(in the rows, 128 means zero)
The rows of Z fall into several groups, which share some directions, and each row is roughly a mix of its group's hidden directions.
Z:
[[117 135 104 156  79 106 118 126 157 132 141 156]
 [127  91 146 175 133 129 123 120 105 156 125  98]
 [124 118 130 143  71 131 130 123 160 162 134 147]
 [126  94 107 134  88 146  92 103 125 115 148 117]
 [110 102 118 154 142 161 129 125 107  81 148 138]
 [128 115 148 182 129 145 142 155 103 131 100 132]
 [124  86 145 161 152 118 149 141  94 104 128 120]
 [107 122 109 151 142 141 179 128  94 121 122 153]
 [118 163 122 108 146 123 120  91  86 109 151 134]
 [142 144 128 151 132 161 122 149 167 118  86 145]
 [114 106 121 133  95 111 171 147 155 142 110 102]
 [147 123  98 156 106 170 113 122 159 152 115 133]
 [138 124 125 110 118 162  87 121 117 142 166 161]
 [136 131 130 130 113 165 101 116 167 136 166 153]
 [115  92 144 147  98 168 116 120 134 158 144 144]
 [116 122 132 113 162 145 122 113  88  78 134 124]
 [ 90 128 112  89 154 123 118 100 107 160 124 136]
 [126 170 119 128 137 117  82 101 148 104 147 127]
 [112 139 139 118 118 145 116 101 166 180 119 142]
 [131 128 125 112 131 119 100  93 142 161 161  90]
 [129 171 133  74 136 134  99 113 126 123 142 132]
 [129 156 126 122 130 165 100 151 152 101 139 163]
 [123 100 128 128 157 130 115  85 119 149 171 111]
 [168 109 135 139 111 116 125 162 149 154  94 115]
 [128 104 138 144 144 145 134 152  95  76 125 148]
 [107 127 114 151 142 119 180 137  92 132 101 125]
 [118 157 135 117 126  88 133 109  81 145 108 111]
 [152  98 120  88 152  87 130 134 113 122 128 105]
 [143 125 158 114 149 130 105 134 100  95 117  85]
 [ 92 106 153 154  93 112 105 120 128 155 110 132]
 [135 147 137 141 141 123 111 133 133  63 126 100]
 [125 140 123 101 104 113 132 110 150 186 128 108]
 [123 122 140 118 129 113 178 169 147 160 138 132]
 [153 158 126  94 146 146 129 134  92  95 141 146]
 [128  78 151 125 142 155 110 120  95 142 140 107]
 [114 132  97 110 174 102 148 122 104  99 124 131]
 [116 101 123 127 169 115 138 135 112 171 121  94]
 [131 120 159 127 173 156 114 137  90 105 119 136]
 [153 152 151 133  94 170 122 136 138 149 134 158]
 [134 141 146 108 144 120 155 147  73 132 100 117]
 [115 115 141 148 166 162 124 133  83 107 120 140]
 [115 112 154 119 127 125 161 173 108 134 131 166]
 [136 142 119  89 156  85 153 145 121 111 136 107]
 [148 104 112 129 134 109 142 119 120 158 186 124]
 [110 166 157 100 124 128 155 145 136 164 106 132]
 [151 155 111  88 111 104 120 136 155 110 158 142]
 [129 110 123 113  99 127 125 118 137 191 154 128]
 [125 110 109 128 129  78 160 134 137 132 121  85]
 [156 149 135 124 144 181 115 139 159 123 125 153]
 [157 140 121 126  94 115 117 134 183 131 148 144]
 [120 147 103 143 103 116 105 114 181 117 114 144]
 [140 124 109 109 146 167 108 110 162 111 151 156]
 [ 88 148 141 137 152 176 135 107 115 122 121 147]
 [137 168 132 119 112 148  97 116 170 113 152 136]
 [166 148 144  97 114 118 128 146  79 132 141 129]
 [115  79 148 129 133 110 156 135  99 117 131  95]
 [125  85 142 174 105 145 131 156 142 141 120 121]
 [136 107 160 120 142 168 107 122  96  97 142 114]
 [135 128 110 178 125 155 122 147 157 101 111 146]
 [126 106 125 135  66 115 132 116 164 135 142 129]
 [134 141 117 156 141 130 121 133 117  64 118 151]
 [126 134 102 154 178 143 156 136 144 118 158 122]
 [126 127 146 147 175 122 132 131 106  81 110 112]
 [136 160 118  84 118 144 140 142 168 155 131 124]
 [156 172 126 102  89 117 133 132 148 142 120 151]
 [140 108 116 159  94 133 165 134 138  99 144 157]
 [146 129 105 106 150  68 127 140 145 122 121 109]
 [130 163 125 105 142  77 131 120 147 136 153 105]
 [138 121 125 109 171 126 123 108 164 146 168 112]
 [ 95 140 108 162 180 114 125 131 133 116 119 110]
 [133 167 123 134 152 140 100 124 134  75 120 140]
 [ 91 118 125 140 134 141 125 104 185 149 138 132]
 [150 112 118  94 147 101 124 113 111 128 176 111]
 [147 105 120 147 129 144 103 124 182 134 161 129]
 [130  70 105 109 126 100 142 130 110 129 105 117]
 [137 109 113  99 150  89 143 125 114  92 131  96]
 [126 144 112 132 102 107 139 139 112  93 133 181]
 [149 142 136  84 177 122 144 132 120 133 151 113]
 [139  87 144 133 115 116 158 142 106 149 116  88]
 [124 123  99 155  90 102 107  99 120  98 139 140]
 [124 102 102 141  89  88 144 114 134 133 156 114]
 [136 165 127 124 131 151 131 143 121 116  87 174]
 [135 115 149  92 159 127 163 140 117 158 133  98]
 [118  69 127 138  86 139 134 139 113 141 139 135]
 [136 141 134 109 109 109  92 116 140  71 128 123]
 [151 154 114  98  98 108 137 118 166 107 150 119]
 [ 89 115 130 172 121 152 142 139 141 114  92 134]
 [134 124 148  92 152 136 150 127 120 173 113  96]
 [113 115 142 105  92 127 100 109 137 179 124 123]
 [142 147 141 100 160 164 142 137  88 115 117 142]
 [116 125 120 149 107  82 121 124 173 148 134 105]
 [131 160 152 103 148 115 150 135  82 144 111 114]
 [135 165 116 142 118 128 144 148 163 155 111 167]
 [163  91 123 114 125 105 152 140 109  87 134 131]
 [107  87 126 156  92  91 138 128 126 132 150 124]
 [134 141 145 129 145 181 102 123 116 105 147 158]
 [108 105 140 160 128 143 106 126 100  88 113 158]
 [100 142 107  90 148 102 144 100 116 125  95 130]
 [132 105 107 118 117  71 119 110 129 132 157 104]
 [132  92 130 150 117 114 150 116  80 153 108 141]
 [151 152 132 125 108  74 133 152 103 123 125 105]
 [136 132 142  98 141 169 154 163 113 117 108 151]
 [124 134 128 150 130 105 178 149 150 137  90 114]
 [147 136 122 145  87 115 113 137 115 130  73 137]
 [139 139 132 142 126 169 115 131 127 107 143 185]
 [128 162 137 128 154 126 122 130 103  80 100 152]
 [131 102 109 144  86 144 105 130 166 114 136 154]
 [152 147 149 139 116 122 147 187 121 120 104 120]
 [169 125 123 123 139 125 128 147  75  95 120 123]
 [154 110 171 153 124 159 117 153 101 124 114 120]
 [150 127 124 107 137  80 124 138 146 121 124  79]
 [124 115 142 179 100 141 128 146 125 141 106 164]
 [119 139 124  84 102 111 110 106 145 173 127 126]
 [128 139 109 136 121  85 155 107 149 138 112  85]
 [114 126  92 107 169 102 147 122 141 161 141 116]
 [107 147 133 135 130  72 146 132 131  86 130 121]
 [147 147 135 150 128 145 122 142 117  74 122 165]
 [115  84 138 137 103 121 140 129 134 179 133 106]
 [151 131 128 105 128  96 119 124 171 165 151 111]
 [136 103 157 138  99 133 117 139 135 181 118 103]
 [132 148 122  85 165 121 123 117 100  89 129 119]
 [127 154  94 155  98  89 134 110 140 107 116 143]
 [103 103 114 104 152 116 121 112 131 179 138 109]]
Here is one row of each group, with its name. Which group are the others in?
[123 133 117 133 155 121 107  74  89 125 143 118]
<9>
[ 92  87 135 157 108 135 122 118 102 129 110 155]
<106>
[129 146 130 163 152 117 120 111 108  91  85 130]
<125>

[101 153 117 121 162 147  94 108 126 104 136 160]
<106>
[105  93 135 115 135 126 132  91  96 167 136 117]
<9>
[121  87 131 131 127 159 125 112  79 122 155 136]
<9>
[131  91 133 172 142 142 109 118  94  99 118 128]
<125>
[128  77 112 131 142 162 110  95 143 142 126 140]
<9>
[106 162 128 169  99 150 140 125 133 109 115 157]
<106>
[136 122 101 122 131  82 118 119 175 122 151 110]
<9>
[155 113 137 178  96 109 107 144 126 140 129 106]
<9>
[134  88 149 152 121 132 134 144  83 105 104 139]
<106>
[124  69 147 128 102 146 116 121 107 149 132 143]
<106>
[135 144 113 102 103 134 165 149 159 166 116 133]
<125>
